Here are some numbered points:
[ 1.07  0.45 -0.44 -0.87  0.    0.66  0.91  0.92 -0.01 -1.33 -1.57  1.79  0.46 -0.82  0.41  0.89] 0
[ 0.39 -0.89  0.01  1.32  0.    0.34  0.46  1.82  0.44  1.34  0.26  0.   -0.41  1.17  2.33  1.33] 1
[ 0.38 -0.44  0.45 -0.87 -1.32  1.14  0.91  0.01 -0.46  0.45 -1.03  0.9  -1.73  0.06 -0.62 -0.45] 2
[-1.77  0.9  -0.88  0.    0.44 -1.21 -0.45  0.01  0.89 -0.44  1.21 -1.79  2.22  0.04 -0.59  1.33] 3
[-2.98 -0.44  1.34  0.44 -0.44 -0.53 -1.81 -2.26 -0.01 -1.33  0.77 -1.79  1.78 -0.99 -1.43 -0.45] 4
[ 1.64 -0.44 -0.44 -0.43 -0.44 -0.9  -0.45 -0.45 -0.01 -0.88 -1.58  0.45 -2.17 -0.91 -0.48  0.  ] 5
[ 0.36  1.79  0.45  0.88  2.2   0.29  0.91  0.01  0.89  0.45  0.64 -2.24  0.03  1.27 -0.09  0.  ] 6
[-0.61  0.45  0.01 -1.31 -0.88  0.46 -0.45  0.92 -1.8  -0.44  0.26  0.9   0.03 -0.1  -1.07 -0.9 ] 7
[ 0.25 -0.44  1.78  0.   -0.88 -0.78 -1.35 -0.45  0.89 -0.88  1.04  0.    0.03 -1.16 -2.14 -0.45] 8
[-0.58  1.79  0.45 -0.43  1.32  0.09 -0.45  0.46 -0.01  0.01  1.98 -0.9   0.03  0.49 -0.97  0.44] 9
[ 0.39  0.   -0.44 -0.87 -1.76  0.62 -1.35  0.01 -0.01 -0.88  0.31 -0.9   0.46  0.79 -0.41  1.33] 10
[ 0.9   0.45 -1.32 -0.43  0.   -0.84  0.    0.01 -0.01  0.9  -0.71  0.9  -0.85  1.07  0.2   0.  ] 11
[-0.73 -1.34  1.34 -0.87  0.    0.48 -1.35 -1.35  2.23 -0.44  1.59 -0.45  0.03 -1.72 -1.12  0.44] 12
[-2.14  0.    0.45 -1.31  0.44 -0.94 -0.45  0.46 -1.35 -2.22  0.84  0.    0.03 -1.46  0.32 -0.45] 13
[-1.08  1.79 -0.44  0.44 -1.32  2.38  1.81  1.82  1.79  0.9  -0.98  0.9   0.03 -0.16  1.66  0.44] 14
Which point above is nearest to each new point? Its number follows each.
[-1.41  0.    0.01  0.44  0.   -0.5   0.46 -0.9   0.89  0.01  1.3  -1.79  0.9   0.64 -0.04  0.89] 3
[ 1.    0.9  -0.88  0.88  0.44 -1.54  1.36 -0.45 -0.01  0.9  -0.29  2.69 -0.41  0.78 -0.33  0.89] 11
[-0.4   0.    0.9   0.44  0.88  0.52 -0.9  -1.35  1.34 -0.88  0.61  0.    0.03 -0.24 -0.43  1.33] 12
[-0.07 -0.89  0.01 -0.87 -2.64 -0.2   0.    0.92 -0.01  1.34 -2.23  0.9  -0.41 -0.26  0.85 -0.9 ] 2
[ 0.16 -1.78  1.34  0.   -1.32 -1.05 -1.35 -1.35 -0.91 -1.77 -0.47  0.   -0.41  0.36 -0.74 -1.34] 8
[ 0.23 -0.44  0.9   0.88  0.   -0.98 -1.81 -0.9  -0.91 -1.33 -0.38 -0.45 -0.41 -1.01 -0.87 -0.9 ] 8
[ 1.15 -0.44 -0.44  1.76 -0.44  1.15  0.91  0.92 -0.46  1.34 -0.85  0.9   0.03  0.44  2.47  0.89] 1
[-0.02  0.    0.9   0.44  0.88  0.35  0.    0.01 -0.46  0.45  0.21 -0.45 -0.85 -0.5   0.49  0.44] 9
[ 1.07  1.35 -2.21  0.88  1.32  0.26 -0.9  -0.45  0.89  1.79  0.03  0.    0.9   1.61 -0.46  1.78] 11
[-0.54 -0.44  1.34 -0.43 -0.44 -0.41 -0.9  -0.9  -0.46 -0.88 -0.65 -1.79  0.46 -0.68 -1.24 -0.45] 8
[-0.46 -0.44  0.45 -0.43 -0.88 -0.43  0.   -1.35 -1.35 -0.88  0.07  1.34  0.9  -0.41 -0.07  0.89] 7
[-0.49  0.45  1.34  0.   -1.32 -0.54  0.   -1.81 -0.46 -0.44  0.59  0.45  0.03 -1.12 -0.45 -0.45] 8
[ 1.27  0.9   0.01  0.88  0.44  1.84  0.46  1.82 -1.35  1.34 -1.1  -0.45 -0.85  1.24  0.45  0.89] 1
[-2.38  0.    0.9  -0.87  0.44 -1.   -1.35 -0.45 -0.01 -1.33  0.82 -0.45  1.34  0.17 -2.3  -0.9 ] 4
[-1.01  0.9   1.78  0.    0.    0.94  0.   -0.9  -0.46 -0.44  1.46 -1.79  0.03  0.84 -1.67  0.89] 9
[ 1.09  0.   -0.44  0.44  0.44  1.15  1.36  0.92 -0.46 -1.33 -1.04  0.45  0.9   0.01 -0.78 -0.9 ] 0
[-0.35 -2.23  0.01 -2.19  0.88 -0.56 -0.9  -0.45 -0.01 -2.22  0.68 -0.45 -0.41 -0.38 -0.48 -0.45] 13
[-0.81 -0.44  0.9  -1.31 -0.88 -0.4   0.91 -0.45 -0.01  0.01  1.03 -1.79  2.22 -0.76 -0.25  0.44] 3
[ 0.72  0.45  0.45  0.88  1.32  0.03 -1.81 -0.9   1.34  0.45 -1.08 -1.34  1.34  0.09 -1.15  0.44] 6
[ 1.43  0.   -0.88 -0.87  0.    0.13 -0.45  0.92  1.79  0.9  -0.5  -0.45 -0.41  0.31 -0.5   1.33] 11
[ 2.33  2.24 -0.88  1.32  0.44  1.03  0.91  0.01  1.79  0.9  -1.02  0.9  -1.73 -0.02  0.99 -0.9 ] 11
[-0.76  0.    0.01  0.88  0.88  0.19  0.91  0.46  0.89  1.34 -0.13 -0.9  -0.85 -1.26  1.39  0.44] 1
[-2.14  0.9   0.45  1.76  0.44  1.02 -0.9   0.46  0.44  1.34 -0.37  0.9   1.78  0.99 -0.23 -0.45] 9
[ 0.92  0.9  -1.77  0.    0.44  0.95  0.46  0.92  1.79  0.01 -0.07 -0.45  0.46  0.88  0.5   0.  ] 11
[-1.34  0.    0.9   2.19 -0.44  0.24 -1.81 -0.9   0.89  0.45  2.07 -0.45  1.34  0.94  0.17  2.22] 3
[ 0.37  0.45 -0.88  0.88 -0.88 -0.81 -0.45 -0.9   0.89  0.45  0.79 -0.9  -1.73  0.43 -0.59 -0.9 ] 11
[-0.34 -0.44 -0.88  0.   -0.88 -0.07  0.91 -1.35 -0.01 -1.33 -1.23  0.9   1.34 -2.58  0.66 -0.45] 0
[ 0.34 -1.34  0.45 -1.31 -1.76 -0.62  0.46  0.01 -0.46  0.01  0.43  0.9  -0.85 -0.18  0.75 -0.9 ] 2
[-0.98  0.9   0.9   0.44  0.88  3.04 -1.35  0.01  1.79  0.9   2.07 -0.45  0.03 -0.17  0.01  0.  ] 9
[ 0.29 -0.44  0.01 -1.31  0.88  0.29  0.46 -2.71  1.79 -0.44 -0.11 -1.34  1.78 -0.52 -1.67  0.89] 12
